[-36  26  40  -4] out -36
[ 46 -29  22 -24 -28] out 46
[20 13  5 45] out 20
[  6  28 -19  27 -31 -53] out 6
[-39 -24  21  24] out -39
[ 47 -24 -18  -4 -27  37] out 47
[19 -4 27 42] out 19
---
24	24	37	15	12	9	45
28	20	19	18	24	5	25
⇒ 24, 25

20	-51	11	31	-2 ⇒ 20, -2

18	2	-18	45	-1	-34	-19 ⇒ 18, -19

31	12	-4	-15	-12
-8	-14	1	-8	-45
⇒ 31, -45

-11	-11	-9	-4	9	-1	5
7	-31	-25	-15	22	46	49
14	14	0	11	-17	-9	6
⇒ -11, 6

-46	-29	8	13	-1	-7	-3 ⇒ -46, -3

-5	-1	30	-35	28
0	-2	2	-54	54
-3	2	-13	55	-49
⇒ -5, -49

2	2	-28	24
7	2	-23	-5
-9	2	-8	53
⇒ 2, 53

22	8	-9	40	34	-14	-36
-21	9	43	41	28	2	15
⇒ 22, 15

21	-11	-31	-12	45	-40
21	-15	-27	-47	45	2
⇒ 21, 2
---
[  9 -44  47  11 -29] ⇒ 9
[ 2 73 93 75] ⇒ 2
[2119 4635 7993 4671] ⇒ 2119
[-620  511 -776 -398 -920 -944 -625] ⇒ -620
[ -2  -7 -44 -33 -32  27   4] ⇒ -2
[ 949 -289 -152  436 -572] ⇒ 949
[ 694 -854 -574 -717  544 -307] ⇒ 694
[35 11 76 62 58 10 66] ⇒ 35
[84 30  5 56 75] ⇒ 84
[776 709 682 136 638 407] ⇒ 776
---
[[41 24 25 37 51 47 28 36 49 30 33 31 53]
 [31 35 34 24 28 51 28 50 24 30 32 26 43]
 [34 31 30 26 36 52 50 48 33 29 35 25 50]
 [41 24 26 39 51 44 19 34 51 31 77 33 52]
 [35 30 28 27 38 52 44 47 34 28 39 26 51]
 [31 46 45 30 21 35  7 44 20 39 44 37 26]
 [36 25 25 29 43 54 27 44 40 27 28 26 56]] yields 25

[[ 19   4  22   4   5  32 -18   4 -26   0  -8  30  17   9]
 [  3  10  23  18  15  33  -9  14 -26  -8  -4  25  31 -20]
 [ -2  21  22  12   2  41  -4   4 -25  -7   2   2  30 -18]
 [ 22  24  -2   4  12  -3  30   3  44  23  24 -18   3  33]
 [ 23  28  -8   2  16  -3  24  -8  39   9  13 -34  13   2]] yields -8

[[ -56 -281 -248 -755  161 -360 -305  -20  263 -323 -858   68   81]
 [-195  -74 -447 -134   20    9  172   17  195 -404   83  -32 -304]
 [ 104  -20  -47  214  -66  513 -151   29 -187  256  319 -451 -524]
 [ 275  159  -10  387 -258  317 -301   39 -335 -280  371  -53 -209]
 [  40 -297 -154  -81  293 -194  354  593 -147  224  -99 -154  -25]
 [ 267  357 -405  154 -771  225 -305 -225  -40 -168   78  258 -279]] yields -405

[[7329 3132 4549 5333 4081 3519 7315 7057]
 [6256 2420 8371 5386 4530 5132 9290 5509]
 [8210 3333 4736 4010 8040 7366 5269 9332]
 [6681 4178 4880 5516 6092 6010 5540 6306]
 [5782 3160 2907 5157 7286 8159 6306 6650]
 [6398 2147 2620 4129 6509 7420 6024 5934]
 [3717 5035 2018 6019 4477 6391 4883 5569]
 [3811 7618 4131 5027 3368 6720 5091 6164]
 [8357 6034 5447 4024 5483 4590 4998 2976]
 [6677 5624 7447 4864 6106 5648 7027 4251]
 [8980 3283 6105 4404 5210 5128 8651 7389]] yields 6105

[[729 842 383 907 647 363 877 429]
 [581 844 360 685 699 437 870 395]
 [387 222 705 243 375 673 140 629]
 [881 846 393 933 518 395 788 546]
 [264 381 604  88 698 621 223 500]
 [288 590 467 356 690 495 603 423]
 [434 722 430 535 718 432 702 368]
 [553 247 676 422 330 606 285 644]
 [861 715 435 934 374 461 863 561]
 [162 254 648 105 591 570 218 458]
 [689 411 604 592 304 553 380 669]
 [217 201 675  99 462 675 241 593]] yields 675

[[7507 5087 2257 2672 6357 4974 7121]
 [7437 2910 2987 2304 5415 6463 7650]
 [3377 2951 6227 5017 3757 5175 3649]
 [1471 3498 6968 6590 3530 3318 1152]
 [1576 3441 6947 6298 3100 3670 1402]
 [1488 3520 6986 6573 3529 3351 1178]
 [6867 2056 3466 2763 5196 6225 6764]
 [1510 3961 7028 6790 4034 3048 1043]
 [3027 2180 6336 5302 4047 4473 2612]
 [3143 3463 6223 5520 4232 3475 2051]
 [7956 4095 2418 1922 5794 6330 8185]] yields 2418

[[13 24 50 11 36 38]
 [43 76 39 57 13 32]
 [40 39 39 40 39 41]
 [57 39 45 58 21 18]
 [37 39 39 39 40 39]
 [41 40 40 40 39 41]
 [65 36 11 28 38 57]
 [54 44 55 43 62 63]] yields 55

[[ 96 130 135  88 102  91  98  89  96  88 102 105]
 [101 117 128 133 104  98 103  98 117 101 114 105]
 [ 97  89  64 111 128 136  82 133  97  62 112 105]
 [ 97 125 128  95 104  93 100  91 102  87 106 105]
 [127  80  96 101 116 109 133 115 119 135 105 105]
 [ 89 112  72  91 119 136  88 137 126  39 108 105]
 [ 98 111 106 158  82  89  93  82 103 125 116 105]
 [ 72 148 205  79 115 155  58 162  67  71  70 105]
 [110  81  62 125 112 123 103 123 112 105 112 105]
 [ 98 126 131  97 104  93 100  91 102  89 106 105]
 [117  71  55 105 123 126 112 128 109 103 110 105]
 [ 94 129 129  94  93  95  96  93  98  98  99 105]] yields 129
---
[[-41  15  14  14]
 [  2  -1  -1  -2]] => 14

[[  0  -2   1 -46   4  -5 -29]
 [ -3  -1   4  -3  34  -2  19]
 [  2 -11  -3  54 -51  -7   0]] => 4

[[30 20  6 46 10]
 [15 18 20 22  7]
 [11 20  5  9  7]] => 20

[[ 47 -42 -13 -53  17]
 [ 49 -44 -13 -52  20]] => -13

[[-37 -41  43 -25  28]
 [-32 -44  40 -25  32]] => 43

[[  8 -41 -25 -12  19 -28  18]
 [-11 -43  -2  18  10 -39  -6]
 [-44  11  17  -5 -35 -11 -17]] => -2

[[-24  51  -5  18  43]
 [  1  -8 -30   7  13]
 [-25  24  -5   8 -36]] => -30

[[  6  -5 -40  25   5 -28 -32]
 [-27  16  25  -9 -22  13 -31]] => -40
---
[[ 25  16  -2  -4 -12  -7  23]
 [ 41  25  10 -16 -18   4  22]] --> 25

[[  2  24  15 -22  38]
 [ 16   8   2 -43  40]
 [ -1  37  18 -20  25]] --> 16

[[-15   7   0  -1   3]
 [ 49   3  11 -14  19]] --> -15

[[ -5  10   4   3]
 [-17  55   2 -36]
 [ 25  12 -17   8]] --> -17

[[-39  28 -35   3  34  39  10]
 [ 26 -33  -4  39 -25 -11 -34]] --> -39

[[  5  12  21  24  35 -33]
 [ 48  30 -13 -15  26 -32]] --> 5

[[ 12 -12   2  -3   7 -15   0]
 [ -1  18  -4  17   9  -2 -40]
 [ -7  -3  18  -5   8   1 -34]] --> -1

[[ -8 -19 -45 -43 -24 -11]
 [ 12  17  39  47  22  -4]] --> -8

[[ 49 -21 -38 -16 -14  44   7]
 [  6   4  11  -5  -1  -8   1]] --> 49
